Each path is a new rotation, seen through one point. The rows after it are directions, each followed by how far the rotation turns it, in degrees a step (0 if it stays put).
Each turn is a multiple of 5 degrees from 10 to 175, or 0.
Each row of a path follows its step; steps can be skipped.
Rotation 1:
step 1: [-14 -20  15   7 -19  26 -46   5   7  -6  -5 -13  -7  22  -8 -11  -7  10
  -2   4 -17  11 -11  11   8  26  16 -23  26  -2   6   6  -5  33  11  16
  17  -7 -12 -15  11   3   6  16  17  24  -2   0  -4 -32 -17  31 -48]
step 2: [  2  13 -18  -7  25   9   0   3   7 -25  12  -2  15   4  17   2  -8   5
  -3 -16   1   9 -21  -1 -23  -5  13 -31   8  -5 -20  28 -24 -32  57 -18
   0 -12  -9  -1 -14  11  16  14  25  -6  14  21  -2 -13  -2  32  24]
step 4: [ -5   2 -17 -13 -15   5 -39  -2 -11 -13   5   9  33  22 -23 -26 -28  34
  14  -3 -22   7  -1   8   3  10   2   9  15  -1 -17  13 -17  32  40  19
  12 -17 -25   3 -15  -1 -22   3  19  15 -15   7  -6 -24  -2  -6 -14]
step 5: [ 19  23 -31  -1   1   5 -13  16  -1 -20  10   0   8 -26  -4 -22   0 -43
  13   4   8   7 -29   4 -20   0  27 -28  31 -21  11  -3  -1 -17   9 -13
  13  -8 -10 -25   9  -3 -11  25  10 -21   8  22  -1 -23  -7  30  21]
step 7: [  0 -18 -18   7   2 -20 -12  12 -16  -2 -20   3  26  -6  -4 -33  -3 -15
  26  -8 -17   1  -5  -2  21   9  -4  25 -21 -24   4 -11   0  40  29  18
  37 -17 -32  -8 -11  -8 -16  19  13   4  -3   8   0 -28 -28 -14  19]
step 10: [-10 -24   3   4   5 -16  21 -12 -10  15 -11  -8   6  11  18  10 -11 -21
  -7   9 -20  24  11   6   6 -28 -21   3 -29 -29  -1  -2  -8  46  32   4
  20 -13 -17 -23 -21  15  13   8  29  -4  19  22  13 -34  -9  -1   4]
step 12: [ -3  13  11 -28 -24  24  15 -16  -2   2 -25 -19 -19  17 -36  16 -25   2
 -17   7 -15  28  -9  17 -10  27  -5   4  -2   2   6   4  -9  -2  17   8
   6  -3  -6 -15  24   0  31  15  20  -9   1 -23  10 -36 -34  12 -28]
step 14: [  3  -9 -24   9   7   4   4  -8  -1   2 -14  29 -31 -32 -12   5 -20  26
 -29 -40   1  33  22  22  18   6   6  -5  13  10  -1  21  -5  -3   7  -3
  12   7  -2  -9 -12  -1  10  15   8 -35   1  32 -10   6 -39  17   0]
step 18: [ 20  10 -46 -13  -4  14 -38 -21  -4  15   2 -31 -16  -2   7 -29 -10   6
   6 -18  12  21   6  11  24   1   2  21 -30   6   7 -16  -3  31   9   0
  17 -19  -6 -16   9 -22  -8  25  11  24   1 -12 -11 -21 -14 -22  -4]
step 22: [ 19 -22 -23   1  -9  20  -6  11 -33 -17 -21  14  25 -33   3 -27  -9  -2
   0   9 -36   5  13   5  -8  -6  -4  -7  21  -3   5  -3  27  29  13   0
  -1  25  -3 -15 -12   2 -15   4  -5  16   0   5  34 -20 -41   5   8]
Speeds:
[  3  10   2  -6  -2  -1  -1  -8  -3  -4  -3   2   7  12   1   6   1  -1
  -4   0  -3   6   4   5  -3 -11  -7   0  -5   3  -2  -1 -10  -2  11   2
  -4   2   8   1  -3   2  -2  -8   1  -8 -12   7  -5   6   4   2  -7] => 170
[ -2   5  -3   2  -8   3  12  -6  -1  10  12   3  -4   5  -3   2  -9  10
  -6   4  -1   9   0  -5  -3  -1   4   2   4  -1 -11   6  -1   1   2   2
  -1  -3  -8   5  -8   5   4  -4   2   1   3  -4   4  -3  10  -3   7] => 170
[  4  -1   6  -2   7  -5   3   3   4   3   6  -2   3  -5  -4   7  -7   0
   3  -4  -1  -1  -4   2  10 -11  -1  -5 -12  -3   0  -3  -1 -10  -3  -3
   5  -5   5  11  -6  11   4   6  -9   3   5   4  -1  -9   1   9  -1] => 100
[ -6  11   4  -4  -4  -9   3   8  -7   5  -1   3   3  -1   1   1   3  -5
   1  11 -13   5   0  -9   0  -4  -6   8  -3  -5   9  -2   7   1  -3 -10
  -3   7  -6  -2  -8   0   0   6  -3  -7   4  -3   3   0  -6  -5  -3] => 25
[-6 -4  9  4  2  4  8 -3  6 -2  3  3  1 -3 12 -2  1  0  7 -4  2  1 11 -1
 -4 -5 -8  4 -4  7  9  0 -1 -4  0 -1  1 -5 -5 -4 -3 -3 -1  5 12 -8  3 -9
 -4  1  7 13  7] => 100
[  5   8   2   9  -5   1   3 -10  -1   3  -9   1  -5  -2   1   1   5  -9
  -2  -4   4   8  -3  -9   7   8  -1  -4   0  -5   7  -3  -4  -6  -5   9
  13  -1 -14   4   3   1   2  -1  -2  -6  -6   6  -3   0  -2   3  -1] => 160
[ -1  -3  -3   7  -1  -2  -7   1  10  -3  -8   1   4   3  11   3   0  -1
   8   9  -9  -2  -3   3  13  -1  -1  -2   8   3  -8   8  -5   3  -9   8
  -4   1   1   0  -7   4   0   2   0 -12  -3   2   5  -9   1  -1   6] => 120
[ -1  -3   0  -1   3  -8  -5  -3   3   8  -1   6   5  -7  -6   0  -1   3
 -13   5  -5   9   3  -4  -1  -1   2  -9   5   5  -2  -7  10  -7  -4  10
  -2  -4   8  -1   0  -8  -2  -2  -2  -3  -3  -6   4   8  -6  11   6] => 130
Rotation 2:
step 1: [-12 -12  -5  28   0   1 -11 -22  -6   4  21   3 -11  -8 -12   0 -10  10
  36  -8  -2  -4 -13   4 -22 -35 -25 -20 -43 -21   0 -27  52 -30   4  -6
  25  16  -2 -10   8  15  19   4 -16 -33   4  62  -6 -17   0 -37  10]
step 5: [-31   8  35  30   9  10 -12  14 -29  28 -16   8  35 -17  21  -4  15  -9
   6 -12 -44  21  31 -22  -1 -24   9 -40   0 -42  33 -13 -17   3 -17 -12
 -11 -19  20 -17 -29 -26  -5  24  13  -4 -18   8  -7  12 -11  -5  -1]
step 7: [ -4  -6 -22  13   8 -15  -1   5   3 -17 -10 -11  17  -4 -30   2  42  -2
  -7 -33   1   0  -1 -19 -48  -1 -37   9  49 -33  21 -39   5  35 -15 -13
 -22  -5  28   9   8  -9   6  -8  24 -13  27  19  11   7 -16 -33  -7]
step 9: [ 15  14  14 -15  17  25  -7 -30  19  10  -4  13 -33  -1 -23 -17  32  14
  12 -13  -8  38 -10 -19 -14   1   3 -48  36  29  10 -17   2  10 -12   4
 -13   1   0 -17  12   9  58 -18 -11   6 -10  20  -2 -36   9 -16  35]
step 14: [ 20  23  12  -8  13 -29   8   9   2  -4  11  43 -23 -19  20 -25 -29 -15
  36   8 -43 -26  14 -11 -12 -35   4  15 -26  25  16   6 -14 -31 -13 -13
 -16  17  14   5  -7 -18 -16  -5  25 -14   6 -35 -21 -44  -3 -10  -9]
step 20: [-23 -13  29 -33  25  37  10   1  26  21 -17 -18 -24 -24   6   4  -8  10
  -2 -20  -5  18  23 -27 -46   4  -8 -30  -6  -7 -29  -7  13  -6 -25  -7
 -24  12  -3 -33   8  10 -32  18  15  23  -5   6 -47 -24 -24  -8  -9]
step 23: [ 30   9   1 -23 -20  21   0 -23  37   9 -22   9  27  -2   0 -21  24  17
  19   9  -2   3  24 -23 -23 -31 -16  -8   0  21   6  12 -40  10 -17  -8
 -47   6   5 -39  21 -14  25 -12  25  34 -22   9  -8  27  -9  -3 -27]
step 26: [-17   3 -16 -33  -6   6  -9 -36   4 -13 -40  17 -19 -15   4 -21  18  -5
  11  18 -31 -29  36  19 -24 -21   0  -6  -2   3  47  19  15  -8 -24  -8
 -10   4  -6   6 -15 -36  23  -7 -26   5  -3  53 -18 -30  12 -14 -15]
step 29: [  9   3  25   5 -28  -6  -7 -32   1   0 -15   4 -20  23   4   2   1 -41
  12  -9 -32 -19  12  -4 -27   5 -21  -7 -10  26  -8  21   7 -56  -1  34
  -4  30 -16   7  -5  -7 -24 -37 -22  -5 -39  25  -6  13 -41   7   9]
step 31: [-16  18  -3   7  14 -20 -26   0  13  31   1  42 -15   1  22  25 -15 -11
  -4   1   3 -16  -9   1 -39 -25 -13 -22 -45   6 -30  28  11  -4  -1 -14
 -50   2  32   9  28  28 -27  18  25   2 -13  -1  10  21 -11   6 -28]
Speeds:
[  2  -4  -1   0   6   0   8  14   5  -2   4  -3   0   1  -3  -3   6 -10
  -6   1  -9   7   2   5 -10 -11   5  -4  -2  -1   4   2  10   1   0   8
  11 -10  -2  -7  -1   2   8  -2  -3   4   7   0   1   0   1  -2  -8] => 175
[  0 -12   4  -2  -9   3  -1   9  -3   1 -13  11  -3  -1   1  -3   3  -1
   0  -8  -1   1  -5   3   3  -4   5   4  -1   9 -11   0   4  -4   7  -2
   6   6  17   0  -4  -4   0   5   0  -7   3   3  -2   4  -3  -1   0] => 25
[ -3   5   0  -6  -1   0  -2   5   1   1   3   2  -4  -1   1  -7  -6 -12
  -5  -3   4  -4  -7  -8   1   3  -9   3   3  -7  -3  -9  -4   7   4   0
   9   4  -9   0  -1   1   9   6   3 -15  -5   6   7   6   4   0  -8] => 125
[ -8   3  -3   1   0   2  -5   1   2   2   5  -9   8   2  -5   1  -8   0
   4   9  -6   5   8   4   0   5   2   8  -4  -2 -10  -6  -6  -6   1   7
   1   7   9 -10   6   3   5   9  -5  -2   4  -4  -9   1   5 -11  -2] => 20
[  5   0  -6  -3   1   7   1  -2   4   0   0  -9  -7   3   6   4  -4   0
  -3   3  -3 -12 -10   9   7   3   5  -5  -8  -7   2   0   3  -3   2 -11
   2  -7   3   6   4  -8  -1   5  -9   5   0   9  -5   7   6  -4  -6] => 160
[  5   2  -9   3  -9  -5  -2   2   0  -9  -6   0  -2   1  -5  -6  -5   7
   4   4  -2  -9   7   1   5  -7  -5  -4   3  -8   9  -4  -1   0  -1   7
   7   5   0  -5  -9   6  -2   0 -12   0   1   4  -2   6 -15   2   1] => 100
[ -1   0   1  -5  -5  -6  -3  12  -4  -3   4  -5  13  -6   3   6   5  -4
  -9   4 -13  -2 -10   0  12   5   6  -8  -3  -7   3   1  -2   4   5  -4
  -1  10   1  -1  -4  -1  -3  -6   4  -1  -1  -6   1  -7  -3  -1   5] => 130
